128 stands for zero in the data rows.
Here are some points:
tensor([105, 107, 110, 117, 122, 129, 134, 140, 142, 142, 140, 139, 135,
        129, 126, 122, 120, 117, 114, 113, 110, 113, 111, 113, 114, 114,
        116, 118, 118, 120, 120, 122])
tensor([140, 141, 142, 145, 146, 148, 148, 145, 140, 135, 126, 117, 109,
        103,  94,  89,  84,  81,  79,  80,  83,  85,  88,  91,  94, 101,
        103, 110, 114, 119, 122, 127])
tensor([140, 138, 127, 115, 103,  91,  81,  79,  80,  86,  98, 112, 127,
        144, 156, 167, 176, 183, 188, 189, 190, 190, 189, 187, 184, 182,
        180, 176, 173, 170, 168, 167])
tensor([123, 125, 128, 139, 145, 156, 162, 170, 174, 175, 176, 171, 166,
        161, 154, 146, 136, 127, 119, 111, 104,  96,  87,  82,  76,  70,
         66,  61,  59,  56,  55,  54])
tensor([109, 112, 115, 121, 127, 132, 135, 140, 139, 137, 136, 132, 130,
        123, 120, 116, 115, 112, 110, 110, 110, 109, 109, 111, 112, 115,
        116, 116, 119, 118, 120, 119])
tensor([107, 106, 108, 110, 111, 113, 114, 116, 117, 120, 125, 126, 132,
        136, 140, 144, 149, 153, 155, 156, 157, 157, 157, 155, 152, 150,
        146, 142, 139, 136, 133, 131])
tensor([152, 148, 141, 131, 117, 103,  94,  83,  78,  77,  79,  85,  96,
        108, 120, 134, 146, 156, 167, 174, 180, 184, 186, 188, 189, 188,
        186, 184, 184, 182, 180, 176])
tensor([122, 124, 130, 137, 148, 156, 165, 173, 178, 179, 181, 177, 174,
        170, 161, 153, 143, 138, 128, 118, 112, 104,  94,  88,  81,  75,
         68,  66,  60,  57,  54,  52])
tensor([110, 108, 110, 111, 114, 113, 114, 117, 117, 119, 121, 123, 128,
        132, 137, 141, 146, 151, 153, 154, 156, 157, 157, 154, 152, 150,
        147, 146, 142, 138, 135, 135])
tensor([127, 122, 107,  89,  76,  68,  73,  87, 111, 136, 159, 178, 195,
        202, 206, 207, 203, 198, 192, 188, 183, 179, 174, 171, 170, 167,
        166, 163, 161, 159, 154, 153])
tensor([130, 129, 134, 137, 141, 145, 147, 149, 144, 141, 137, 130, 122,
        115, 108, 101,  96,  93,  90,  89,  87,  87,  90,  90,  92,  96,
         97,  99, 103, 108, 112, 115])
tensor([142, 143, 143, 143, 144, 144, 142, 136, 132, 123, 116, 106, 101,
         94,  88,  85,  84,  86,  86,  90,  94,  99, 105, 110, 115, 121,
        127, 131, 137, 141, 144, 147])
tensor([150, 146, 140, 130, 117, 103,  92,  82,  75,  78,  80,  90, 103,
        117, 134, 149, 164, 176, 185, 192, 197, 199, 199, 198, 196, 193,
        189, 185, 180, 178, 173, 171])
tensor([111, 110, 108, 109, 106, 105, 106, 107, 111, 115, 121, 129, 134,
        142, 149, 154, 160, 164, 164, 164, 164, 164, 162, 158, 156, 153,
        150, 147, 144, 141, 137, 137])
tensor([131, 127, 121, 111,  99,  90,  84,  84,  88,  96, 109, 124, 138,
        151, 164, 173, 181, 184, 187, 188, 185, 186, 183, 179, 178, 175,
        171, 167, 165, 161, 161, 158])
tensor([151, 152, 157, 162, 171, 179, 186, 190, 191, 189, 186, 180, 173,
        163, 153, 141, 131, 121, 109,  99,  86,  76,  68,  60,  51,  46,
         40,  37,  30,  28,  27,  25])
tensor([104, 105, 106, 107, 110, 113, 116, 116, 120, 122, 125, 128, 132,
        137, 142, 145, 149, 152, 155, 154, 156, 156, 153, 151, 150, 145,
        143, 141, 139, 136, 132, 131])
tensor([138, 138, 140, 147, 152, 157, 160, 163, 161, 156, 152, 144, 135,
        127, 117, 107,  98,  90,  82,  78,  71,  68,  65,  65,  64,  66,
         68,  69,  71,  74,  79,  82])
tensor([103, 106, 110, 119, 127, 137, 145, 152, 155, 158, 159, 157, 153,
        148, 144, 136, 130, 125, 118, 112, 108, 102,  99,  95,  91,  88,
         88,  85,  84,  84,  83,  84])
tensor([135, 133, 128, 121, 112, 104,  99,  92,  90,  91,  95, 103, 111,
        122, 131, 142, 152, 161, 165, 170, 173, 176, 177, 176, 175, 176,
        174, 171, 168, 166, 163, 161])
tensor([132, 129, 124, 119, 112, 106,  98,  93,  95,  95, 101, 107, 117,
        129, 140, 152, 164, 171, 177, 181, 183, 183, 182, 179, 177, 172,
        169, 165, 160, 157, 154, 150])
tensor([136, 138, 143, 150, 159, 169, 177, 183, 188, 190, 189, 188, 183,
        176, 169, 163, 152, 143, 133, 124, 115, 105,  96,  89,  80,  74,
         66,  61,  55,  49,  46,  42])
tensor([128, 130, 135, 141, 149, 156, 162, 166, 169, 169, 165, 161, 156,
        147, 139, 130, 121, 112, 103,  95,  87,  80,  76,  70,  65,  62,
         60,  60,  58,  57,  58,  59])
tensor([135, 134, 131, 126, 121, 117, 110, 104,  99,  96,  96,  97, 100,
        106, 112, 120, 127, 134, 142, 150, 153, 160, 164, 166, 168, 169,
        168, 168, 166, 165, 164, 160])
tensor([126, 126, 129, 132, 138, 141, 144, 143, 142, 138, 134, 129, 120,
        116, 109, 104,  98,  95,  95,  93,  93,  93,  96,  97, 101, 103,
        105, 110, 111, 113, 119, 121])
tensor([143, 142, 141, 139, 139, 137, 129, 123, 116, 109, 103,  96,  92,
         88,  87,  90,  93,  96, 103, 108, 113, 122, 127, 134, 141, 147,
        151, 155, 159, 159, 161, 163])
tensor([132, 135, 136, 139, 143, 146, 147, 146, 143, 137, 132, 124, 117,
        109, 102,  95,  91,  86,  84,  84,  86,  87,  91,  92,  96, 100,
        105, 108, 113, 117, 119, 123])
tensor([106, 109, 110, 116, 120, 126, 130, 133, 133, 133, 131, 129, 127,
        126, 123, 121, 119, 120, 120, 123, 121, 123, 124, 125, 126, 129,
        127, 130, 129, 130, 130, 129])
tensor([131, 131, 134, 136, 139, 139, 138, 135, 133, 128, 121, 114, 109,
        102, 100,  96,  95,  96,  96, 100, 102, 107, 111, 116, 121, 127,
        129, 135, 135, 141, 144, 145])
tensor([103, 104, 108, 112, 118, 123, 130, 131, 136, 135, 135, 134, 132,
        130, 127, 125, 126, 125, 124, 123, 123, 123, 124, 125, 123, 126,
        125, 124, 123, 123, 123, 122])
tensor([101, 103, 108, 117, 127, 137, 146, 155, 160, 165, 165, 165, 163,
        158, 155, 148, 143, 137, 130, 123, 118, 110, 105, 101,  95,  90,
         87,  84,  81,  79,  77,  76])
tensor([149, 146, 139, 124, 108,  93,  81,  75,  73,  76,  83,  97, 109,
        126, 140, 155, 165, 176, 182, 189, 192, 193, 193, 194, 193, 190,
        188, 185, 184, 180, 178, 176])
tensor([112, 112, 115, 120, 126, 132, 137, 139, 140, 140, 137, 133, 128,
        125, 119, 117, 112, 110, 109, 109, 108, 107, 109, 111, 111, 112,
        114, 114, 116, 119, 119, 120])
tensor([153, 152, 154, 156, 158, 157, 155, 152, 146, 138, 129, 119, 107,
         98,  89,  80,  74,  69,  66,  66,  66,  67,  70,  75,  79,  84,
         91,  96, 102, 108, 115, 119])
tensor([137, 138, 142, 149, 157, 166, 173, 177, 180, 181, 180, 175, 168,
        160, 152, 143, 133, 124, 112, 102,  94,  84,  77,  70,  63,  58,
         52,  49,  46,  44,  43,  41])
tensor([149, 151, 147, 144, 141, 135, 127, 118, 111, 102,  93,  87,  84,
         83,  85,  89,  94, 102, 111, 119, 130, 139, 147, 154, 161, 167,
        171, 174, 176, 176, 176, 173])
tensor([111, 110, 110, 113, 116, 117, 118, 119, 119, 121, 121, 121, 125,
        126, 127, 130, 134, 137, 140, 142, 143, 146, 145, 147, 147, 145,
        146, 143, 141, 142, 139, 136])
tensor([138, 140, 144, 146, 149, 152, 153, 150, 148, 142, 133, 125, 114,
        106,  99,  89,  84,  80,  81,  79,  81,  87,  93,  98, 106, 116,
        125, 133, 141, 148, 155, 161])
tensor([135, 130, 123, 107,  91,  81,  76,  76,  83,  98, 115, 132, 151,
        166, 176, 187, 193, 195, 197, 195, 194, 191, 188, 185, 181, 178,
        175, 171, 169, 166, 163, 163])
tensor([128, 129, 131, 133, 141, 143, 142, 144, 143, 138, 131, 123, 119,
        109, 105,  98,  97,  97,  97, 101, 104, 111, 116, 122, 130, 137,
        145, 150, 152, 155, 156, 154])
tensor([135, 133, 125, 114, 102,  91,  82,  80,  83,  91, 104, 120, 136,
        153, 166, 179, 188, 194, 195, 198, 195, 193, 188, 184, 181, 176,
        171, 166, 165, 162, 159, 158])
tensor([154, 148, 133, 115,  94,  76,  65,  60,  66,  79,  99, 119, 141,
        165, 181, 196, 206, 212, 214, 215, 214, 210, 207, 203, 198, 195,
        190, 190, 186, 185, 182, 180])
tensor([151, 149, 144, 136, 128, 118, 107,  98,  89,  85,  82,  81,  85,
         92, 100, 111, 120, 130, 141, 150, 158, 165, 171, 177, 180, 180,
        181, 183, 182, 179, 178, 177])
tensor([120, 120, 118, 116, 112, 111, 109, 105, 104, 104, 109, 112, 118,
        125, 132, 140, 145, 150, 155, 159, 160, 161, 161, 163, 161, 159,
        156, 155, 154, 153, 150, 148])
tensor([126, 127, 134, 141, 148, 157, 168, 174, 177, 181, 181, 177, 173,
        166, 160, 151, 143, 133, 126, 116, 108, 100,  94,  86,  77,  73,
         66,  61,  57,  53,  50,  49])
Then 40 other points, each followed by its number:
tensor([101, 102, 105, 110, 114, 122, 125, 130, 131, 133, 133, 132, 130,
        131, 131, 130, 129, 129, 132, 132, 131, 132, 131, 132, 131, 131,
        130, 128, 128, 126, 126, 124]) 0
tensor([107, 107, 113, 120, 127, 133, 141, 146, 149, 149, 150, 148, 143,
        137, 133, 126, 120, 117, 111, 107, 102, 102, 101, 100,  98,  99,
        101, 103, 105, 109, 109, 111]) 1
tensor([103, 103, 108, 113, 121, 129, 138, 144, 148, 148, 148, 145, 144,
        139, 133, 128, 124, 120, 116, 113, 109, 107, 107, 104, 104, 103,
        103, 104, 103, 104, 107, 107]) 2
tensor([118, 118, 120, 119, 119, 118, 118, 115, 111, 111, 110, 111, 113,
        117, 120, 125, 131, 136, 141, 145, 149, 150, 153, 154, 154, 154,
        153, 152, 151, 150, 148, 148]) 3
tensor([118, 120, 124, 126, 130, 135, 137, 137, 136, 133, 130, 125, 120,
        114, 112, 109, 105, 105, 104, 107, 106, 110, 113, 116, 118, 120,
        122, 128, 128, 129, 131, 132]) 4
tensor([111, 112, 115, 117, 121, 120, 124, 124, 124, 125, 123, 123, 122,
        121, 121, 122, 125, 126, 128, 128, 131, 133, 135, 136, 138, 138,
        137, 137, 137, 135, 137, 134]) 5
tensor([136, 131, 119, 100,  83,  71,  68,  74,  90, 108, 133, 154, 172,
        186, 198, 205, 208, 205, 205, 202, 197, 193, 189, 184, 182, 178,
        175, 172, 171, 169, 166, 163]) 6
tensor([128, 129, 134, 140, 147, 150, 155, 160, 160, 157, 152, 146, 140,
        131, 121, 112, 105,  97,  92,  86,  80,  79,  74,  73,  71,  72,
         72,  73,  76,  80,  81,  85]) 7
tensor([138, 138, 135, 130, 126, 117, 112, 105, 100,  95,  93,  92,  97,
        100, 107, 114, 121, 130, 137, 144, 150, 157, 162, 165, 165, 168,
        169, 168, 169, 167, 167, 166]) 8
tensor([139, 139, 142, 146, 149, 154, 153, 153, 151, 144, 138, 128, 121,
        111, 101,  96,  89,  83,  80,  76,  75,  72,  75,  76,  80,  83,
         87,  89,  95,  98, 103, 108]) 9
tensor([112, 115, 119, 126, 135, 144, 150, 154, 160, 161, 160, 157, 152,
        146, 138, 131, 123, 115, 109, 104,  96,  93,  89,  85,  83,  83,
         81,  79,  80,  82,  83,  86]) 10
tensor([127, 129, 134, 142, 152, 162, 172, 180, 187, 189, 192, 189, 186,
        182, 177, 170, 163, 153, 146, 137, 131, 123, 114, 108,  98,  90,
         84,  79,  71,  66,  61,  55]) 11
tensor([135, 134, 136, 135, 134, 133, 130, 125, 120, 116, 109, 104, 101,
         97,  96,  98, 100, 103, 108, 113, 120, 125, 131, 135, 140, 144,
        148, 149, 152, 152, 154, 154]) 12
tensor([118, 115, 110, 103,  94,  89,  89,  93, 101, 114, 129, 142, 156,
        167, 177, 182, 184, 186, 184, 181, 179, 174, 171, 165, 162, 159,
        156, 154, 151, 148, 146, 142]) 13
tensor([130, 130, 127, 122, 117, 110, 102,  99,  97,  95,  99, 102, 110,
        118, 126, 136, 142, 150, 159, 160, 165, 166, 167, 171, 169, 166,
        166, 165, 163, 161, 157, 157]) 14
tensor([145, 149, 149, 152, 156, 158, 157, 156, 151, 146, 138, 128, 117,
        106,  98,  90,  83,  75,  73,  68,  66,  66,  68,  72,  75,  78,
         83,  85,  93,  97, 102, 109]) 15
tensor([143, 140, 130, 117, 101,  87,  79,  74,  75,  82,  97, 111, 128,
        145, 162, 175, 187, 192, 196, 199, 198, 198, 196, 193, 189, 188,
        182, 180, 179, 175, 171, 171]) 16
tensor([104, 107, 111, 119, 128, 138, 147, 156, 159, 164, 163, 163, 158,
        154, 148, 140, 136, 129, 121, 117, 111, 102,  98,  93,  89,  87,
         85,  82,  79,  78,  77,  77]) 17
tensor([142, 142, 141, 140, 137, 135, 130, 125, 118, 110, 103,  97,  93,
         90,  90,  89,  93,  98, 104, 108, 117, 123, 132, 139, 146, 150,
        157, 159, 164, 167, 167, 166]) 18
tensor([150, 152, 155, 161, 166, 172, 176, 176, 175, 172, 166, 159, 149,
        137, 125, 114, 103,  91,  82,  73,  65,  58,  51,  46,  44,  40,
         43,  41,  43,  45,  46,  49]) 19
tensor([150, 150, 152, 156, 161, 164, 164, 164, 160, 155, 146, 137, 126,
        115, 104,  94,  84,  76,  69,  63,  59,  58,  57,  59,  60,  65,
         67,  70,  78,  82,  87,  93]) 20
tensor([134, 135, 140, 144, 150, 155, 159, 161, 162, 158, 152, 146, 138,
        130, 121, 111, 102,  94,  88,  81,  76,  72,  70,  70,  68,  70,
         72,  74,  78,  81,  86,  91]) 21
tensor([107, 108, 114, 122, 130, 144, 154, 162, 170, 173, 176, 176, 173,
        170, 166, 160, 154, 149, 142, 135, 129, 122, 115, 111, 105,  98,
         93,  88,  84,  79,  76,  72]) 22
tensor([142, 141, 137, 134, 130, 121, 116, 105,  99,  95,  89,  90,  93,
         97, 105, 112, 124, 133, 142, 153, 160, 167, 171, 174, 179, 178,
        179, 176, 175, 174, 169, 166]) 23
tensor([127, 123, 112,  97,  86,  78,  78,  86, 100, 118, 137, 158, 174,
        188, 195, 198, 200, 198, 194, 189, 185, 181, 175, 172, 169, 164,
        162, 161, 157, 157, 155, 152]) 24
tensor([130, 129, 124, 121, 112, 104,  97,  93,  92,  96,  99, 105, 116,
        125, 135, 145, 153, 161, 166, 170, 172, 175, 175, 174, 173, 170,
        169, 168, 163, 162, 157, 158]) 25
tensor([117, 118, 115, 110, 106, 104, 103, 101, 104, 108, 112, 120, 129,
        137, 146, 152, 159, 163, 167, 168, 168, 169, 166, 165, 161, 158,
        157, 153, 152, 148, 147, 145]) 26
tensor([109, 112, 118, 123, 131, 138, 145, 150, 153, 154, 153, 150, 145,
        138, 133, 127, 120, 114, 109, 104, 100,  96,  93,  90,  89,  88,
         89,  89,  90,  90,  92,  94]) 27
tensor([134, 135, 135, 136, 136, 132, 131, 128, 121, 116, 111, 106, 101,
         97,  95,  96,  97, 100, 103, 107, 114, 117, 122, 126, 131, 136,
        138, 144, 145, 145, 149, 150]) 28
tensor([129, 125, 109,  90,  75,  66,  69,  84, 105, 132, 156, 175, 191,
        203, 208, 208, 207, 202, 198, 193, 187, 183, 177, 175, 174, 172,
        168, 166, 165, 161, 159, 155]) 29
tensor([122, 123, 125, 125, 127, 128, 129, 129, 124, 121, 117, 114, 111,
        108, 111, 107, 111, 112, 115, 118, 123, 127, 129, 132, 135, 138,
        140, 140, 143, 141, 143, 141]) 30
tensor([144, 143, 137, 133, 124, 115, 108, 100,  94,  90,  86,  88,  93,
        100, 108, 116, 126, 137, 145, 152, 159, 165, 169, 171, 174, 176,
        176, 174, 172, 171, 170, 169]) 31
tensor([112, 113, 117, 119, 123, 127, 130, 132, 132, 130, 127, 124, 122,
        120, 117, 117, 119, 119, 122, 125, 128, 130, 135, 139, 142, 144,
        146, 146, 146, 143, 139, 137]) 32
tensor([147, 146, 142, 137, 129, 122, 111, 102,  95,  90,  85,  83,  87,
         92,  98, 106, 115, 123, 132, 141, 149, 155, 162, 165, 168, 170,
        173, 173, 175, 172, 172, 174]) 33
tensor([134, 136, 137, 142, 144, 150, 153, 152, 150, 146, 139, 132, 122,
        115, 105,  98,  91,  86,  82,  80,  77,  77,  79,  80,  83,  87,
         91,  94,  98, 102, 106, 110]) 34
tensor([141, 142, 146, 151, 156, 160, 164, 165, 163, 159, 153, 145, 135,
        124, 114, 105,  97,  85,  80,  72,  69,  63,  63,  61,  61,  64,
         66,  69,  73,  77,  83,  88]) 35
tensor([126, 126, 126, 125, 124, 123, 119, 117, 113, 111, 107, 106, 107,
        109, 110, 114, 119, 122, 128, 133, 138, 142, 144, 148, 150, 150,
        152, 150, 152, 151, 150, 149]) 36
tensor([118, 118, 120, 123, 128, 130, 131, 132, 131, 128, 127, 122, 118,
        115, 114, 111, 112, 111, 114, 115, 118, 121, 123, 126, 131, 134,
        136, 137, 139, 139, 142, 142]) 37
tensor([128, 131, 135, 142, 149, 157, 162, 168, 169, 169, 166, 161, 156,
        147, 139, 130, 121, 113, 102,  96,  87,  81,  75,  70,  66,  62,
         60,  58,  57,  57,  59,  59]) 38
tensor([108, 109, 107, 104, 102, 102, 102, 104, 111, 118, 127, 132, 143,
        149, 157, 162, 165, 168, 168, 167, 166, 164, 159, 157, 156, 153,
        149, 146, 143, 141, 138, 137]) 39
Which of these numbered points is nearest to each point below, ignoring the direction in which the first points spread most? Its number follows each.
tensor([106, 107, 107, 108, 111, 112, 114, 116, 118, 119, 123, 128, 133,
        136, 139, 146, 150, 154, 157, 159, 159, 157, 157, 156, 153, 149,
        147, 142, 140, 137, 133, 133]) > 26
tensor([138, 139, 139, 143, 144, 144, 143, 140, 135, 129, 121, 113, 104,
         98,  93,  90,  87,  84,  86,  89,  92,  96, 100, 104, 111, 115,
        122, 126, 131, 135, 138, 141]) > 28
tensor([133, 131, 124, 115, 106,  96,  90,  87,  88,  93, 101, 112, 124,
        136, 150, 159, 168, 174, 179, 180, 182, 181, 180, 180, 176, 174,
        171, 169, 167, 163, 162, 159]) > 38
tensor([107, 110, 115, 124, 133, 145, 155, 163, 172, 176, 177, 178, 176,
        174, 170, 163, 158, 152, 146, 140, 133, 127, 121, 114, 108, 102,
         96,  92,  86,  83,  77,  74]) > 22
tensor([131, 134, 138, 146, 155, 166, 173, 181, 186, 189, 190, 188, 185,
        181, 173, 165, 157, 148, 139, 132, 122, 115, 106,  97,  91,  83,
         76,  70,  63,  57,  53,  50]) > 11
tensor([112, 113, 118, 125, 132, 141, 148, 152, 154, 156, 152, 150, 145,
        138, 132, 124, 118, 112, 106, 101,  97,  94,  89,  88,  86,  85,
         84,  84,  85,  88,  89,  90]) > 27
tensor([113, 114, 119, 127, 132, 142, 151, 153, 159, 160, 157, 153, 149,
        143, 136, 129, 120, 114, 108, 103,  96,  94,  90,  87,  84,  82,
         81,  82,  82,  84,  85,  88]) > 10
tensor([112, 115, 119, 126, 135, 145, 155, 159, 164, 166, 166, 164, 160,
        151, 147, 139, 132, 123, 116, 110, 103,  95,  91,  85,  83,  79,
         76,  74,  74,  75,  72,  73]) > 39
tensor([105, 105, 106, 108, 109, 112, 114, 116, 120, 122, 126, 128, 134,
        137, 142, 144, 149, 152, 153, 154, 155, 156, 154, 153, 149, 147,
        143, 140, 139, 134, 133, 130]) > 26
tensor([123, 123, 128, 131, 133, 139, 139, 138, 136, 133, 129, 121, 118,
        110, 107, 103, 100, 101, 100, 102, 103, 106, 109, 112, 116, 120,
        122, 125, 128, 132, 133, 135]) > 30
tensor([140, 140, 142, 144, 146, 145, 146, 142, 136, 132, 124, 116, 106,
        101,  94,  89,  84,  82,  81,  82,  85,  89,  90,  95, 101, 105,
        108, 113, 118, 122, 125, 129]) > 28
tensor([104, 105, 108, 117, 125, 135, 144, 148, 154, 155, 155, 151, 150,
        144, 139, 133, 127, 121, 115, 112, 107, 102,  99,  97,  95,  93,
         93,  93,  93,  96,  96,  96]) > 2
tensor([105, 106, 112, 121, 130, 142, 153, 161, 168, 173, 176, 175, 174,
        172, 169, 164, 158, 153, 147, 140, 134, 130, 123, 116, 111, 103,
        100,  95,  91,  87,  83,  78]) > 22
tensor([117, 116, 121, 125, 129, 132, 136, 138, 138, 135, 130, 127, 123,
        119, 115, 112, 108, 107, 107, 105, 107, 106, 109, 111, 113, 116,
        118, 117, 121, 124, 126, 127]) > 4
tensor([128, 131, 129, 132, 133, 133, 132, 129, 124, 122, 114, 110, 107,
        104, 101, 103, 105, 109, 114, 120, 126, 134, 142, 147, 153, 157,
        161, 161, 163, 160, 156, 151]) > 12
tensor([134, 134, 131, 130, 124, 119, 115, 108, 104, 100,  99,  98,  99,
        104, 109, 115, 122, 129, 137, 145, 151, 155, 161, 164, 166, 167,
        168, 167, 166, 166, 162, 158]) > 8
tensor([113, 111, 108, 103,  98,  96,  95, 100, 106, 115, 127, 138, 150,
        158, 165, 171, 175, 176, 176, 174, 171, 170, 167, 161, 159, 155,
        152, 148, 146, 145, 142, 139]) > 39
tensor([129, 130, 134, 144, 150, 161, 171, 180, 186, 189, 189, 187, 183,
        180, 173, 166, 158, 149, 141, 131, 123, 116, 107, 103,  93,  85,
         80,  74,  67,  64,  57,  53]) > 11
tensor([150, 151, 152, 159, 162, 164, 166, 164, 161, 155, 146, 137, 126,
        116, 105,  93,  83,  76,  69,  64,  60,  58,  57,  55,  59,  60,
         64,  70,  74,  77,  83,  89]) > 20
tensor([136, 137, 141, 143, 145, 147, 149, 147, 143, 138, 132, 124, 116,
        108, 101,  95,  88,  85,  83,  83,  83,  85,  87,  92,  96, 100,
        104, 109, 114, 117, 123, 128]) > 9
tensor([139, 138, 141, 140, 139, 137, 132, 128, 121, 114, 108, 101,  95,
         92,  91,  91,  91,  94,  98, 104, 110, 114, 120, 126, 130, 135,
        138, 143, 145, 147, 151, 153]) > 28
tensor([108, 110, 116, 125, 133, 145, 152, 161, 169, 174, 175, 173, 171,
        169, 165, 158, 152, 145, 139, 131, 124, 117, 110, 104, 100,  91,
         87,  82,  77,  75,  71,  67]) > 22
tensor([108, 109, 114, 123, 132, 143, 151, 161, 167, 169, 172, 170, 168,
        165, 160, 152, 146, 140, 134, 125, 117, 112, 105, 100,  94,  87,
         84,  78,  75,  72,  69,  68]) > 22
tensor([146, 148, 154, 160, 169, 179, 186, 191, 193, 196, 195, 191, 183,
        177, 168, 159, 148, 137, 127, 117, 107,  95,  87,  76,  67,  61,
         53,  47,  41,  36,  33,  29]) > 11
tensor([110, 109, 107, 104, 102, 100, 101, 103, 111, 116, 124, 136, 144,
        152, 159, 165, 167, 170, 170, 170, 167, 164, 164, 158, 157, 152,
        151, 147, 144, 140, 139, 137]) > 39
tensor([109, 108, 112, 116, 120, 122, 125, 126, 126, 127, 125, 124, 123,
        122, 122, 123, 125, 127, 131, 133, 136, 139, 138, 140, 142, 141,
        142, 140, 140, 139, 136, 136]) > 5
tensor([109, 109, 107, 108, 110, 111, 113, 114, 114, 118, 121, 125, 131,
        138, 143, 148, 153, 157, 159, 160, 160, 161, 160, 156, 155, 151,
        147, 144, 142, 138, 135, 132]) > 26
tensor([113, 114, 118, 126, 135, 144, 151, 156, 161, 164, 163, 160, 156,
        151, 144, 136, 130, 124, 117, 109, 103,  96,  91,  87,  81,  80,
         77,  75,  72,  74,  72,  72]) > 17
tensor([128, 127, 132, 139, 145, 151, 155, 158, 159, 158, 153, 148, 140,
        133, 124, 115, 107, 100,  92,  87,  83,  78,  75,  73,  74,  74,
         72,  73,  77,  79,  80,  83]) > 7
tensor([122, 124, 129, 137, 145, 151, 159, 164, 167, 167, 163, 160, 152,
        145, 138, 130, 120, 113, 105,  97,  90,  84,  79,  73,  70,  67,
         66,  65,  64,  66,  66,  67]) > 38
tensor([128, 129, 135, 142, 152, 161, 172, 178, 184, 189, 188, 186, 182,
        177, 170, 164, 156, 148, 141, 131, 122, 115, 107,  97,  92,  84,
         79,  71,  65,  60,  56,  51]) > 11
tensor([134, 133, 133, 129, 125, 121, 115, 110, 104, 102, 100,  99,  99,
        105, 110, 117, 127, 136, 144, 150, 155, 162, 166, 168, 171, 172,
        173, 168, 167, 164, 164, 159]) > 8
tensor([112, 111, 106, 102,  98,  94,  95,  98, 107, 116, 129, 138, 152,
        159, 167, 173, 176, 176, 175, 175, 171, 169, 165, 162, 158, 154,
        152, 149, 145, 142, 142, 139]) > 13
tensor([141, 141, 141, 138, 136, 130, 127, 121, 113, 107, 100,  96,  93,
         89,  91,  95,  97, 101, 110, 115, 121, 128, 133, 139, 143, 148,
        151, 153, 155, 159, 156, 160]) > 28
tensor([103, 101, 101,  98,  98, 100, 104, 108, 117, 125, 135, 145, 152,
        159, 165, 166, 169, 169, 167, 165, 163, 159, 155, 153, 147, 145,
        141, 138, 135, 133, 130, 128]) > 17
tensor([138, 140, 143, 148, 154, 160, 163, 164, 164, 159, 153, 147, 137,
        128, 117, 107,  97,  90,  81,  77,  71,  67,  65,  65,  65,  69,
         73,  76,  81,  88,  93, 101]) > 35
tensor([149, 144, 128, 106,  81,  65,  58,  61,  74,  98, 124, 152, 176,
        197, 210, 220, 222, 222, 217, 213, 206, 200, 195, 189, 185, 183,
        179, 179, 177, 177, 175, 176]) > 6
tensor([153, 151, 147, 138, 129, 117, 106,  94,  84,  80,  78,  79,  84,
         93, 105, 117, 129, 142, 154, 163, 172, 180, 185, 189, 190, 189,
        188, 188, 187, 185, 182, 180]) > 23
tensor([118, 120, 125, 130, 136, 142, 147, 150, 152, 150, 146, 142, 138,
        128, 122, 117, 109, 103,  99,  95,  91,  89,  87,  89,  86,  89,
         89,  91,  91,  94,  98,  99]) > 7
tensor([111, 116, 119, 125, 132, 141, 148, 154, 159, 158, 156, 153, 147,
        143, 136, 127, 123, 115, 109, 103,  99,  95,  90,  89,  85,  83,
         82,  82,  82,  81,  83,  85]) > 10
tensor([150, 149, 153, 155, 157, 160, 160, 158, 153, 146, 137, 126, 117,
        106,  95,  87,  78,  70,  66,  66,  63,  63,  65,  69,  73,  79,
         84,  90,  95, 102, 109, 114]) > 15
tensor([124, 125, 129, 136, 145, 154, 161, 168, 169, 172, 169, 166, 162,
        154, 145, 138, 130, 120, 112, 103,  96,  88,  83,  78,  73,  68,
         64,  61,  61,  58,  58,  58]) > 38
tensor([130, 128, 126, 123, 118, 112, 106, 101, 100,  98,  99, 102, 110,
        114, 122, 130, 138, 145, 152, 158, 162, 165, 166, 170, 169, 170,
        167, 167, 164, 161, 158, 154]) > 14
tensor([144, 146, 146, 148, 144, 142, 137, 132, 125, 116, 109, 100,  92,
         88,  84,  84,  85,  86,  92,  97, 102, 110, 116, 124, 132, 138,
        144, 149, 153, 157, 158, 160]) > 18
tensor([150, 151, 150, 148, 143, 140, 132, 122, 112, 104,  95,  90,  82,
         81,  80,  83,  89,  95, 104, 115, 123, 134, 141, 150, 159, 164,
        168, 173, 175, 178, 177, 178]) > 18
tensor([142, 140, 136, 132, 128, 120, 113, 104, 101,  94,  91,  89,  94,
         99, 106, 114, 122, 133, 142, 151, 158, 165, 168, 173, 174, 175,
        174, 173, 173, 172, 169, 167]) > 23
tensor([147, 148, 149, 150, 151, 151, 147, 142, 138, 128, 118, 110, 101,
         90,  83,  80,  77,  79,  79,  84,  92,  99, 108, 118, 129, 139,
        148, 155, 163, 168, 172, 173]) > 18
